500 stands for zero in the data rows.
Here are some points:
[444 583 412 629 532 410 566 547 543 445 615 474 472 508 641 349 541 371 499 442 420 670 461 464 470 372 454 427 339
 613 493]
[652 578 450 627 438 363 422 388 471 415 425 475 561 490 525 572 494 559 429 711 444 361 517 415 540 655 514 741 495
 500 354]
[507 541 468 512 550 471 444 517 484 473 547 459 510 438 561 478 426 476 460 548 545 509 511 410 537 556 483 495 455
 535 512]
[493 477 486 470 485 521 434 569 441 526 457 468 530 483 363 470 417 444 499 547 594 586 443 386 569 486 478 459 552
 498 512]
[436 380 478 601 409 458 293 399 523 561 393 552 618 519 574 426 409 450 431 599 628 391 744 362 450 358 455 694 424
 573 396]
[498 368 670 464 371 595 492 588 534 598 428 551 399 466 362 615 600 508 536 334 362 462 328 737 363 582 584 386 546
 471 632]
[566 395 505 527 573 403 505 478 500 498 539 456 443 496 470 471 405 491 495 482 645 585 438 517 445 618 425 475 494
 481 630]
[580 494 432 593 568 400 493 526 471 420 439 397 610 670 418 505 532 566 482 527 524 500 436 558 540 618 412 584 538
 429 463]
[518 652 499 353 481 399 692 580 445 411 543 506 473 542 384 514 404 562 534 656 432 668 176 496 577 612 645 330 505
 364 420]
[441 346 568 533 421 523 284 366 429 594 325 491 649 541 394 494 376 428 531 572 583 445 655 397 543 361 515 605 542
 545 427]
[529 496 494 484 585 404 476 411 517 464 591 491 457 392 653 476 441 484 515 451 525 447 600 587 401 579 529 446 417
 590 593]
[418 425 542 441 525 523 420 417 526 494 474 489 467 416 551 448 473 369 563 340 510 470 724 588 475 323 470 422 468
 604 608]
[542 510 440 514 459 373 475 552 441 577 492 429 463 423 467 428 356 484 475 645 570 593 425 369 497 567 479 487 454
 531 488]
[358 690 478 457 360 435 667 609 504 571 485 501 389 502 493 421 467 590 561 641 422 535 303 383 509 417 566 435 398
 445 300]
[419 649 479 475 370 439 670 578 496 555 497 504 406 526 471 442 486 564 556 613 440 508 331 401 511 430 550 433 447
 470 319]
[465 473 526 450 539 494 472 455 549 352 557 600 655 508 508 534 435 481 422 449 544 500 605 653 452 475 572 434 498
 473 526]
[595 450 509 556 394 455 607 576 543 591 500 531 400 523 531 514 636 557 342 549 448 463 489 652 393 501 383 609 514
 431 521]
[379 609 488 424 408 408 627 558 455 659 443 450 378 536 512 386 450 527 579 632 474 450 427 472 494 390 515 414 432
 458 363]
[422 585 523 436 475 620 576 502 549 435 535 622 599 501 444 642 496 690 501 390 539 387 494 515 446 544 593 428 555
 384 362]
[463 381 515 458 586 476 440 465 479 550 562 561 639 568 632 457 466 519 408 522 596 396 642 687 431 493 557 509 474
 492 586]
[544 535 504 524 562 487 448 455 511 428 564 498 527 455 520 516 457 466 538 498 457 551 444 457 529 583 584 465 472
 565 524]
[495 554 418 536 482 509 484 537 463 521 468 441 478 505 420 469 472 533 562 562 521 561 393 243 588 541 448 515 494
 513 409]
[474 450 515 478 424 499 467 553 488 545 470 575 590 543 458 500 463 528 413 601 502 502 461 500 475 509 571 516 504
 478 457]
[473 650 433 463 552 460 611 573 437 565 606 385 339 382 559 395 390 455 515 547 615 528 409 397 563 488 406 396 474
 515 566]
[534 604 508 461 589 557 568 489 431 598 567 348 411 390 541 517 484 564 605 502 522 459 458 380 669 560 398 485 547
 512 509]
[313 462 611 451 318 646 537 592 601 595 456 637 412 523 505 468 539 428 453 503 476 425 477 583 486 249 542 444 492
 387 463]
[524 502 511 486 469 507 496 523 483 488 503 542 624 470 443 569 487 570 443 450 454 491 529 601 422 567 544 462 514
 505 478]
[589 515 515 555 479 707 459 633 596 270 539 580 465 465 310 633 576 452 486 323 470 737 323 385 565 619 454 433 618
 408 608]
[556 527 569 529 314 492 749 506 701 287 660 915 636 568 370 683 561 622 276 516 354 754 368 735 257 410 748 427 490
 352 341]
[185 414 506 414 696 635 715 502 645 517 710 638 398 729 780 311 630 446 486 205 625 496 662 780 410 175 477 272 403
 392 638]
[492 479 517 440 557 527 465 473 462 508 514 496 529 474 505 534 497 512 541 437 488 450 545 580 465 554 586 456 535
 539 571]
[473 471 464 515 414 471 472 505 481 538 447 521 502 486 430 465 507 453 529 464 436 591 541 465 422 373 508 476 462
 592 475]
[562 406 616 447 452 683 490 542 495 607 499 513 472 408 448 606 552 526 411 485 526 426 498 562 573 520 449 543 629
 426 580]
[445 462 577 484 536 557 392 454 463 521 533 483 521 381 485 520 379 400 546 466 551 500 522 466 532 503 576 423 504
 570 582]
[473 409 642 181 653 633 346 365 309 612 437 493 693 371 315 685 226 679 602 484 688 308 637 553 569 698 693 375 725
 446 570]
[552 312 564 469 488 457 484 516 496 607 468 491 443 496 421 493 423 514 442 469 622 498 478 630 393 612 460 461 537
 429 642]
[590 522 376 396 677 374 501 594 421 418 473 344 556 609 463 440 495 494 529 502 518 549 499 576 566 612 439 453 540
 493 597]
[558 552 489 511 482 522 573 626 601 344 579 548 440 474 475 538 580 473 439 425 441 631 337 534 511 564 481 392 478
 439 554]
[598 508 420 581 492 365 508 467 502 476 481 454 428 524 542 446 553 441 488 582 445 557 512 458 475 500 446 597 454
 564 500]
[552 592 461 415 569 515 635 509 507 478 610 529 426 438 543 575 522 662 490 446 525 444 503 512 462 622 519 449 541
 452 518]
[499 480 457 519 550 391 557 530 486 501 493 409 434 563 488 391 465 453 537 478 543 590 451 531 494 489 396 445 465
 485 553]
[690 598 410 569 503 376 535 429 512 389 560 539 495 451 571 589 519 640 413 631 484 442 501 453 417 683 544 651 508
 498 426]
[500 469 396 409 607 402 660 435 507 625 476 449 346 637 649 438 620 753 578 452 524 269 644 556 366 622 470 557 464
 466 470]
[543 320 557 517 517 511 398 486 535 427 485 576 568 556 402 531 449 421 425 482 615 588 493 556 475 545 500 507 530
 453 645]
[366 374 593 396 510 700 379 554 580 497 449 539 435 565 553 436 545 328 441 498 571 444 561 477 676 330 429 490 518
 380 621]
[471 556 486 512 447 401 566 407 484 561 536 560 512 429 621 476 428 577 503 608 501 435 622 459 429 408 546 543 427
 548 345]
[563 507 469 718 571 435 435 399 565 328 521 413 402 511 480 460 509 319 630 348 470 748 401 327 580 522 331 477 428
 604 558]
[483 456 412 488 633 355 533 506 371 619 476 341 528 608 536 358 422 527 539 563 647 453 565 546 507 502 390 528 491
 495 542]
[358 683 518 414 388 380 710 557 474 617 490 465 304 460 543 355 441 440 601 659 401 523 316 502 537 292 547 383 423
 467 350]
[401 500 580 551 482 575 512 533 501 567 451 440 461 576 498 461 537 469 594 450 429 510 357 465 614 469 493 440 465
 483 456]
[474 491 541 445 638 501 543 494 485 483 568 432 507 555 525 484 470 516 557 452 544 507 426 594 553 583 494 398 496
 427 584]
[594 638 478 601 476 476 557 428 425 617 569 385 448 363 637 532 519 570 526 692 459 421 521 282 678 512 379 686 490
 574 355]
[484 534 551 474 462 554 485 521 429 527 459 475 586 434 344 574 421 555 568 480 482 537 434 476 540 530 565 431 572
 514 470]
[534 398 536 342 500 335 593 666 443 663 533 443 403 470 387 454 351 497 410 473 587 575 326 849 270 664 551 258 517
 435 772]
[407 510 487 359 438 504 580 679 483 684 501 450 326 484 499 368 469 444 415 568 626 480 464 548 475 373 395 402 531
 398 601]
[412 492 536 494 500 506 443 512 450 558 503 501 582 500 498 453 419 415 496 528 516 555 483 516 522 408 536 445 479
 551 500]
[577 530 408 706 501 394 516 555 602 341 495 464 477 647 560 451 676 449 428 456 403 566 457 536 465 518 363 625 420
 479 452]
[416 524 677 488 416 732 420 480 721 221 591 722 519 463 541 570 523 209 447 491 391 609 409 487 670 310 620 411 478
 416 542]
[405 480 538 387 516 447 586 448 479 571 542 565 514 532 604 451 421 550 465 562 589 390 598 623 403 419 585 468 473
 433 468]
[382 560 527 582 437 510 484 635 465 561 504 396 482 468 444 371 442 320 564 526 457 680 346 399 631 329 449 373 412
 551 475]
[413 586 660 298 403 549 617 558 541 424 498 586 402 520 417 540 460 418 582 536 417 566 246 598 685 439 634 274 563
 286 536]
[467 526 492 557 477 485 541 514 518 521 514 494 476 501 546 461 538 482 521 466 446 529 475 497 482 457 485 494 446
 539 460]
[374 653 515 464 518 561 567 503 585 385 613 550 510 408 612 496 425 505 493 452 594 450 529 466 559 420 485 402 458
 420 424]
[419 513 590 425 490 430 546 538 410 579 565 441 565 515 465 379 312 348 521 713 533 680 362 518 668 357 545 367 476
 476 472]
[502 552 455 462 524 463 519 526 461 511 533 501 540 473 478 523 482 580 511 474 481 492 492 524 402 573 595 471 516
 557 501]
[455 579 483 501 513 376 453 538 457 606 448 280 318 415 649 320 400 277 500 645 601 398 545 450 640 376 320 545 437
 521 598]
Here are 24 more points, each followed by its number:
[512 455 459 445 530 542 531 564 545 453 486 546 488 632 449 514 557 568 484 505 507 523 421 463 521 604 508 493 541
 391 509] 0
[508 468 526 493 455 549 507 440 454 597 416 492 478 435 423 585 505 626 577 429 497 403 554 467 425 559 510 531 568
 519 458] 1
[428 574 498 445 427 444 576 531 475 581 456 472 430 510 514 433 473 523 545 580 478 459 441 494 485 448 523 468 464
 474 415] 2
[544 502 464 543 544 539 534 548 528 452 560 489 496 519 495 512 556 513 472 464 497 590 444 475 530 553 434 502 512
 484 535] 3
[524 477 482 469 510 487 471 549 504 510 535 498 506 457 511 500 447 500 431 526 552 509 506 514 474 570 487 485 492
 485 555] 4
[540 584 499 531 629 471 398 437 503 325 634 481 571 417 544 557 437 439 569 473 401 631 396 410 551 659 681 424 432
 629 529] 5
[482 482 409 481 618 363 531 504 377 598 463 337 540 607 531 371 424 534 539 572 634 445 561 520 507 520 391 527 494
 503 518] 6
[445 539 479 472 497 375 529 421 537 485 517 539 475 522 692 375 467 442 470 591 498 444 619 550 439 388 550 516 376
 536 468] 7
[542 358 476 613 374 432 536 555 590 441 426 614 527 608 374 543 583 562 392 447 457 588 475 584 307 517 458 557 476
 459 472] 8
[357 628 434 368 601 434 641 531 399 610 521 428 539 546 517 437 363 678 583 521 668 374 529 502 471 516 529 378 507
 435 419] 9
[482 465 506 500 480 604 481 583 591 449 474 519 424 569 456 500 591 471 483 420 492 541 425 448 536 521 436 495 510
 434 543] 10
[396 566 511 530 355 414 554 417 456 612 416 517 508 435 489 442 432 473 557 556 445 475 574 470 452 257 538 508 431
 570 324] 11
[442 437 536 642 461 519 501 520 574 478 526 549 547 643 525 467 606 496 538 454 379 574 373 492 508 472 534 514 420
 515 419] 12
[560 509 578 444 594 651 450 481 475 445 484 408 473 450 423 595 527 467 578 473 543 469 467 413 741 596 414 506 623
 427 565] 13
[464 572 447 443 495 349 610 491 427 542 521 502 552 511 483 431 357 518 517 657 545 573 473 511 470 406 547 439 462
 499 415] 14
[681 438 518 447 600 366 491 378 481 463 483 376 381 465 557 505 510 425 510 514 544 460 604 661 536 585 408 555 555
 521 694] 15
[443 435 574 543 429 574 437 494 535 487 472 579 595 583 463 523 516 513 486 488 475 484 471 496 497 474 566 533 488
 465 424] 16
[548 466 520 548 467 499 470 477 530 501 508 520 480 433 461 530 465 526 491 492 516 537 453 434 470 575 483 511 492
 504 506] 17
[603 445 523 581 399 476 479 513 528 487 388 471 425 561 423 522 634 429 506 539 358 539 431 502 533 497 444 621 534
 504 507] 18
[526 474 509 502 510 508 437 483 521 428 506 497 527 417 485 537 472 464 480 440 505 514 571 510 476 523 501 477 490
 551 522] 19
[595 583 596 606 403 561 482 421 539 491 398 434 405 394 476 645 613 568 612 451 338 340 456 423 585 602 452 643 529
 499 374] 20
[448 486 518 514 496 516 474 503 473 540 519 498 568 502 483 467 444 452 505 510 505 538 501 502 536 434 533 446 482
 532 495] 21
[453 529 608 574 466 687 481 412 472 585 470 470 470 357 454 600 545 534 715 316 378 477 474 370 562 471 538 451 535
 612 431] 22
[523 570 450 550 538 435 594 490 521 469 531 432 420 492 543 479 505 568 568 451 512 524 461 430 494 567 405 479 452
 500 448] 23
Which of these numbered points is nearest to each point below by angle, seen from the average point of the first points? Its number follows each.
[408 571 498 439 438 431 594 544 482 584 466 467 419 496 511 430 445 546 548 586 478 462 443 481 505 431 519 449 455
 462 404] > 2
[445 464 531 496 408 565 387 581 520 481 427 531 548 457 382 469 449 292 473 473 500 636 484 495 565 309 487 440 512
 529 545] > 21
[442 499 394 426 538 501 319 489 373 505 508 466 650 402 409 396 281 307 581 588 577 768 567 178 637 332 555 407 471
 745 524] > 21
[568 570 621 674 361 525 479 445 461 590 381 381 489 422 455 584 533 483 514 618 430 354 437 434 671 492 381 711 563
 478 377] > 20
[480 619 269 480 655 256 454 652 292 504 359  84 482 622 520 180 482 291 615 604 458 589 502 403 700 445 181 469 405
 630 572] > 6
[573 498 462 567 574 557 544 577 538 430 600 483 476 529 486 518 589 517 452 451 497 636 415 456 552 564 414 477 520
 474 558] > 3
[579 418 501 542 528 474 464 459 516 448 540 546 551 495 434 567 438 536 471 506 566 585 460 461 457 642 520 513 524
 482 538] > 17
[543 485 436 543 565 517 491 518 539 432 547 522 501 579 545 490 579 527 454 485 506 524 481 462 496 605 484 546 493
 481 524] > 3
[642 635 357 561 683 425 630 499 553 328 535 313 388 523 613 530 763 596 631 224 303 481 557 540 495 671 314 510 447
 611 495] > 23
[580 430 530 505 294 621 503 362 366 899 193 450 421 303 184 759 518 947 740 262 535 172 681 410 233 638 481 636 723
 559 302] > 1
[470 450 475 502 482 668 473 645 632 382 464 533 389 614 429 492 649 437 471 405 486 583 372 415 573 520 396 479 489
 370 573] > 10
[515 446 484 434 551 548 540 592 537 422 484 556 479 666 403 532 591 625 479 486 541 541 401 451 524 653 494 494 546
 353 517] > 0
[454 502 545 490 548 637 391 514 437 554 474 413 526 495 456 505 449 450 581 588 593 475 420 285 710 536 479 534 550
 490 528] > 13
[444 288 514 463 467 661 281 501 603 401 426 728 674 705 501 535 585 460 311 628 554 509 613 414 561 448 579 658 522
 406 477] > 16
[609 471 542 546 450 482 538 460 517 528 500 524 434 417 429 619 504 643 518 468 467 503 421 446 398 693 511 524 527
 501 473] > 17
[552 503 438 546 576 505 499 523 543 436 555 520 483 570 567 496 592 538 453 480 515 511 485 471 490 588 483 550 490
 485 522] > 3
[439 724 598  74 567 395 820 447 301 689 444 356 361 440 381 556 248 806 797 633 511 337 259 660 611 647 675 217 573
 266 378] > 9
[525 403 558 524 365 593 489 501 454 653 431 601 537 441 302 653 539 668 544 386 384 466 437 570 261 587 686 480 590
 574 479] > 1
[443 493 455 420 570 397 578 433 600 402 657 740 579 599 723 440 481 531 325 595 607 457 662 670 318 394 633 478 407
 433 499] > 7
[450 581 465 449 488 300 639 470 415 562 553 500 563 528 468 402 323 517 525 694 548 603 459 534 469 371 560 414 446
 489 387] > 14
[424 489 447 541 521 559 688 463 551 499 607 700 576 641 516 487 601 661 544 423 443 608 472 464 388 397 639 436 479
 494 338] > 12
[545 478 516 530 506 589 484 543 506 486 535 529 528 491 461 556 541 496 455 509 508 557 469 453 556 530 475 536 549
 477 536] > 3
[399 305 617 348 587 727 390 687 663 365 452 532 406 671 436 491 606 321 377 382 639 544 437 651 656 499 380 393 576
 259 783] > 10
[512 474 452 653 456 379 563 481 428 519 520 606 739 710 409 514 492 656 509 687 341 680 288 420 408 596 711 555 419
 545 291] > 12
[592 420 463 422 500 583 472 519 451 534 314 380 516 474 334 622 644 603 587 310 378 364 700 563 490 580 383 592 656
 534 573] > 1
[379 389 620 598 397 640 380 488 580 482 432 633 692 629 424 566 516 536 491 469 444 449 453 502 506 480 615 557 499
 450 368] > 16
[537 429 551 522 364 574 505 518 462 643 443 611 530 457 325 642 538 653 522 384 407 497 440 543 275 584 657 473 575
 570 468] > 1
[727 417 479 608 409 384 524 471 538 457 411 482 368 571 444 553 697 454 452 540 355 568 431 594 417 528 402 673 545
 493 576] > 18
[510 370 591 556 339 618 490 500 461 704 442 632 552 437 264 663 564 713 537 339 339 475 431 573 218 600 709 482 593
 582 436] > 1
[564 401 311 606 366 428 523 611 579 512 431 613 468 589 364 516 594 628 358 458 543 614 490 394 225 563 436 581 453
 545 432] > 8
[435 443 549 494 399 556 388 582 508 482 441 529 544 469 393 470 452 298 454 486 498 643 480 493 546 326 492 439 502
 536 546] > 21
[476 556 492 388 596 475 586 540 465 511 601 466 570 528 512 517 413 607 475 599 545 529 405 596 548 651 575 411 506
 399 483] > 9
[491 412 534 373 491 381 573 637 428 631 542 465 412 466 417 449 376 491 441 504 587 564 367 761 316 599 518 304 498
 442 728] > 4
[506 569 484 423 571 475 561 548 472 483 563 477 518 507 501 492 428 566 475 552 539 524 430 543 524 586 526 425 510
 437 516] > 9
[444 505 501 355 446 370 580 542 457 530 492 577 544 570 437 448 376 498 456 701 541 552 421 593 476 475 640 427 490
 411 455] > 14
[491 603 363 470 494 342 564 593 424 576 506 469 493 500 493 419 434 549 450 573 514 500 476 513 327 521 576 458 468
 573 477] > 14
[435 587 474 542 445 402 542 405 460 558 489 489 520 451 553 428 416 491 590 585 474 498 564 386 497 332 520 529 415
 599 338] > 11
[444 725 388 477 529 433 687 496 501 346 643 617 645 491 557 560 386 758 449 564 590 480 490 420 397 605 608 420 443
 426 253] > 9
[306 581 613 617 208 500 550 222 526 634 366 590 487 321 562 442 428 435 642 444 323 390 752 444 474   0 589 559 402
 667 207] > 11
[588 400 511 582 536 363 479 374 462 570 493 447 479 494 459 498 400 580 584 506 597 507 514 442 403 650 482 521 519
 532 526] > 17
[536 461 415 312 661 490 499 518 396 391 492 547 726 775 324 544 394 807 507 767 695 538 363 256 629 845 664 516 599
 308 353] > 0
[501 519 556 547 407 564 447 377 493 642 379 415 326 339 596 528 546 475 592 512 459 262 647 346 580 407 388 653 513
 562 434] > 20
[492 612 365 526 481 522 487 587 436 504 414 393 460 516 374 458 465 539 618 574 545 605 359 100 624 556 442 500 468
 532 371] > 23
[457 507 464 465 528 507 426 493 442 493 500 478 566 456 458 450 408 419 537 542 529 600 544 366 557 438 522 455 482
 592 504] > 21
[512 451 568 473 462 561 487 452 458 648 469 472 471 432 534 532 512 532 474 529 538 362 596 517 539 461 437 590 554
 480 507] > 1
[483 571 429 531 487 502 478 544 461 493 444 439 456 518 402 452 473 510 581 553 528 575 377 236 587 550 458 504 491
 515 413] > 23
[539 330 559 476 484 441 504 524 486 589 470 509 442 505 426 527 410 506 443 471 646 504 491 627 379 600 449 460 535
 434 648] > 4
[427 429 573 551 429 579 414 492 541 482 439 588 606 601 458 524 534 514 471 495 469 487 462 522 491 500 590 526 493
 455 394] > 16
[563 567 517 518 433 561 467 458 452 566 436 449 453 385 442 576 478 540 555 612 511 440 490 290 586 521 488 602 565
 512 401] > 20
[572 464 493 447 590 524 505 347 538 372 567 596 565 430 553 619 536 607 534 297 467 479 707 605 368 549 601 463 530
 587 544] > 19
[430 406 484 551 515 560 393 641 553 474 499 484 489 649 580 373 560 337 363 539 584 530 497 520 582 391 383 550 451
 448 603] > 10
[484 511 543 414 467 498 579 569 544 454 508 553 473 538 452 530 512 502 468 520 483 524 392 602 494 513 555 416 507
 393 522] > 0
[536 489 527 600 394 506 453 565 580 476 512 523 416 419 462 502 518 424 446 514 465 619 410 386 495 507 441 529 436
 514 502] > 17
[385 510 429 519 532 579 706 430 539 474 658 753 624 671 536 489 658 720 562 425 407 660 488 430 369 351 694 435 449
 506 287] > 12
[447 504 550 487 588 675 331 521 405 569 496 374 532 512 443 485 435 434 574 606 606 488 402 189 796 587 436 557 601
 460 509] > 13
[448 445 533 494 403 556 383 583 512 487 430 534 557 477 375 474 445 290 456 489 480 645 483 512 540 323 497 442 507
 538 542] > 21
[467 677 410 468 516 437 639 488 498 387 618 598 618 475 520 533 407 702 481 560 572 476 483 437 434 556 584 449 450
 449 300] > 9
[347 625 509 385 356 383 670 568 450 685 419 450 365 521 531 358 415 565 584 674 479 409 430 473 486 373 511 416 403
 427 318] > 2
[569 600 504 536 658 477 400 390 503 340 629 456 556 405 576 538 442 445 631 475 401 621 395 418 568 690 649 420 408
 652 543] > 5
[368 539 495 441 652 600 616 488 548 424 659 551 498 585 593 468 533 512 578 351 566 543 491 508 542 426 534 343 480
 447 538] > 9
[543 558 504 547 599 496 429 419 508 384 584 494 548 440 539 528 464 456 560 481 430 584 428 435 552 623 636 440 469
 599 555] > 5
[553 641 403 417 683 447 542 439 445 325 629 405 530 373 460 443 369 422 698 373 480 800 482 308 614 511 521 260 467
 690 554] > 5
[602 449 518 558 418 473 490 508 531 495 392 493 435 554 433 514 613 429 503 536 380 550 437 514 535 493 454 613 541
 497 523] > 18
[507 478 469 492 529 512 500 488 541 458 511 550 493 579 550 497 564 554 488 502 496 476 545 470 487 539 501 542 480
 471 481] > 0
[432 532 545 531 397 505 503 424 512 545 464 547 506 445 526 504 484 467 550 499 447 458 582 482 479 326 533 524 462
 556 394] > 11
[461 341 528 471 459 621 329 512 585 419 459 672 615 659 507 520 552 447 356 586 541 486 584 440 532 444 550 613 518
 425 490] > 16
[593 448 523 563 429 480 468 506 526 484 402 478 454 546 427 522 603 439 497 538 390 539 429 516 521 502 452 594 525
 498 508] > 18
[560 458 487 457 578 530 491 351 541 366 562 607 547 435 539 614 529 573 537 305 462 480 697 585 391 558 582 469 508
 583 555] > 19
[477 414 588 226 537 517 550 517 594 349 545 701 603 618 457 566 401 557 370 574 578 470 441 837 447 612 718 324 554
 239 569] > 0
[573 438 642 588 316 559 393 587 571 465 287 444 481 592 337 602 617 393 418 528 413 414 380 647 589 521 390 632 599
 341 506] > 18
[394 599 568 553 259 462 546 384 468 626 324 521 545 418 396 512 458 550 661 490 324 393 598 464 434 235 598 534 464
 592 190] > 11
[483 514 521 574 448 538 478 464 521 573 528 458 410 371 529 492 525 445 586 381 415 515 469 436 452 478 502 469 442
 617 522] > 22
[543 539 454 481 519 531 413 413 418 540 611 587 606 339 552 579 342 596 397 631 676 422 656 353 446 527 596 556 564
 568 479] > 4
[463 448 524 450 448 524 376 490 412 534 438 526 663 459 388 529 402 444 495 509 517 506 579 513 504 413 561 481 563
 555 508] > 21
[491 590 529 582 432 532 461 405 440 590 496 456 456 266 487 567 386 550 690 487 359 535 436 262 502 535 593 475 439
 696 374] > 22
[514 436 592 470 454 592 486 439 443 713 453 458 449 400 554 539 510 546 490 542 547 282 640 539 564 464 416 617 593
 477 505] > 1
[486 555 434 425 544 367 542 468 405 548 477 422 516 455 460 453 377 508 588 505 505 552 547 516 471 474 518 404 487
 577 500] > 14
[334 713 423 594 339 267 603 273 384 662 480 450 531 385 621 304 282 463 680 725 413 504 643 196 518  63 569 535 293
 742  96] > 11
[431 540 364 380 580 504 235 452 321 502 496 448 694 377 378 382 207 306 630 609 580 832 621  54 716 303 560 378 464
 789 471] > 21
[455 473 623 478 339 507 554 517 452 776 381 437 312 351 425 524 501 578 620 392 417 359 452 587 347 515 514 436 498
 570 483] > 1
[512 558 500 423 585 420 604 549 455 471 567 488 529 540 507 524 414 541 472 573 553 534 373 558 564 633 543 394 504
 407 512] > 9
[491 714 478 556 318 397 729 504 554 524 466 567 314 498 502 484 627 616 623 574 219 520 316 393 432 439 605 495 379
 504 191] > 2
[525 395 457 535 551 548 375 531 489 452 528 553 661 587 476 504 484 456 373 569 621 586 550 468 549 514 466 563 551
 481 570] > 4
[485 460 548 510 403 510 461 513 474 604 426 508 495 481 417 525 491 503 525 504 429 474 438 511 453 510 566 501 515
 534 494] > 1
[506 383 446 463 606 487 408 538 467 515 502 542 657 653 533 485 475 550 363 596 652 438 605 606 472 573 517 569 550
 434 572] > 4
[192 681 487 674 362 763 530 626 631 470 519 590 510 573 500 405 600 432 576 376 433 585 366 156 608 190 521 421 398
 517 235] > 12
[396 535 543 437 508 615 485 640 552 541 509 429 264 434 549 400 544 275 509 348 517 445 447 621 505 379 434 382 518
 478 755] > 10
[496 441 339 361 703 297 789 350 489 712 473 414 237 761 790 388 699 981 671 376 537  64 739 621 244 735 422 584 429
 416 433] > 9
[472 512 542 481 552 642 394 520 443 540 484 415 513 490 457 513 476 445 559 578 590 481 416 276 712 561 487 536 572
 487 533] > 13
[499 463 541 543 480 588 483 515 523 540 509 534 470 445 460 534 552 493 526 359 433 570 456 502 429 504 546 458 507
 570 533] > 22
[569 507 483 493 520 481 503 483 459 502 455 444 500 545 450 542 547 562 560 537 471 464 470 457 562 602 468 566 555
 491 473] > 20
[561 265 393 454 301 507 532 681 665 477 541 956 559 746 478 533 735 685   6 624 498 498 606 676  94 487 622 628 523
 332 491] > 8
[489 571 462 523 561 590 387 565 516 316 600 511 604 476 487 505 512 321 510 430 420 703 390 468 539 515 647 388 498
 615 634] > 5
[426 461 581 593 386 590 443 564 557 536 399 463 417 489 444 470 490 397 518 468 525 530 450 411 575 374 346 516 497
 464 480] > 10
[504 505 434 425 623 429 446 537 415 506 433 320 524 557 504 401 474 420 556 495 536 467 587 538 595 503 403 503 516
 544 571] > 6
[235 605 462 470 741 789 611 536 665 212 815 758 686 680 626 533 565 628 487 235 624 611 484 408 546 437 680 291 454
 366 430] > 0
[478 592 405 417 580 416 487 527 447 476 573 481 519 448 543 471 390 499 456 531 585 479 566 531 411 537 575 427 499
 591 567] > 4
[403 499 451 538 503 550 653 457 537 500 610 681 573 619 509 514 583 654 537 435 447 602 494 471 406 390 644 457 472
 497 361] > 12
[517 477 458 653 440 463 464 487 573 412 472 562 560 542 487 458 512 427 464 514 485 638 499 346 499 436 437 563 436
 528 409] > 12
[831 390 489 399 735 291 506 289 406 488 485 290 349 443 595 515 524 368 554 546 568 424 681 694 590 645 312 620 606
 523 833] > 15
[505 459 482 586 461 413 530 491 455 513 518 591 644 632 439 503 500 604 513 611 408 603 352 450 430 565 644 535 443
 545 345] > 12
[209 642 694 639  89 474 511 201 544 661 308 651 512 288 578 465 439 387 690 470 248 407 799 451 451   0 615 570 362
 697 111] > 11
[456 544 491 452 506 584 457 500 433 518 481 435 470 389 383 490 433 423 675 420 447 650 460 316 610 413 489 382 521
 620 491] > 22
[687 426 490 493 519 515 492 641 472 419 403 434 513 647 266 582 677 492 481 442 353 632 304 630 512 697 481 490 657
 462 663] > 0
[578 486 491 513 472 466 438 475 536 446 519 547 490 463 576 526 501 463 388 586 555 433 588 532 472 526 481 616 512
 482 552] > 4
[343 660 548 404 351 402 740 488 412 733 536 467 407 310 550 427 288 599 565 675 558 388 472 451 562 288 519 401 449
 419 256] > 2
[537 593 407 476 586 446 511 538 447 460 581 491 536 506 471 534 468 539 486 558 529 559 432 430 464 630 628 444 527
 548 534] > 5
[377 686 314 429 514 440 663 724 481 630 585 340 200 443 657 200 459 348 480 659 584 603 418 268 594 282 304 398 374
 474 576] > 2
[537 465 406 565 417 472 513 577 525 492 437 554 483 549 415 499 546 561 445 488 500 552 496 432 360 528 465 543 496
 521 460] > 8
[463 466 560 460 507 482 398 482 433 589 461 441 532 458 487 466 354 422 535 577 544 480 499 494 541 484 549 471 494
 535 542] > 21
[399 423 610 382 494 471 287 467 329 701 414 358 580 376 427 426 191 329 573 680 624 462 458 476 605 488 605 431 504
 564 604] > 21
[432 454 521 603 466 624 325 620 651 420 549 498 405 423 643 410 587 222 330 432 519 526 581 483 564 351 345 515 408
 547 648] > 10
[498 465 507 451 509 491 399 469 481 482 483 516 601 440 478 524 415 504 474 497 553 454 599 544 465 524 534 492 498
 526 513] > 19
[471 590 524 427 451 441 604 404 496 554 449 518 422 477 562 514 494 629 625 535 400 360 538 549 440 506 594 513 460
 489 359] > 2
[569 612 441 399 578 531 679 510 509 491 659 539 397 393 547 594 537 725 493 434 535 424 511 515 422 660 530 446 543
 467 512] > 23
[512 502 253 709 435 456 410 607 646 344 519 566 415 563 547 366 603 374 364 460 540 701 551 230 395 410 346 593 337
 618 475] > 3
[498 598 462 556 501 462 569 489 492 509 502 436 434 425 544 481 536 521 588 374 391 502 518 486 453 467 472 445 434
 612 439] > 23
[475 687 424 440 605 449 643 604 417 587 646 328 329 334 602 378 345 461 539 559 660 544 415 382 579 500 390 363 481
 502 579] > 9
[469 496 624 477 361 548 597 696 552 485 554 561 471 528 361 498 507 365 410 570 412 757 205 632 573 378 509 341 506
 361 549] > 10
[473 567 500 470 431 421 643 562 491 506 526 524 480 498 409 480 455 482 512 526 464 634 355 558 472 412 513 389 488
 450 444] > 14
[452 459 606 473 361 502 549 521 469 728 373 439 355 384 439 514 508 539 611 398 411 387 449 573 367 494 515 455 506
 534 500] > 1
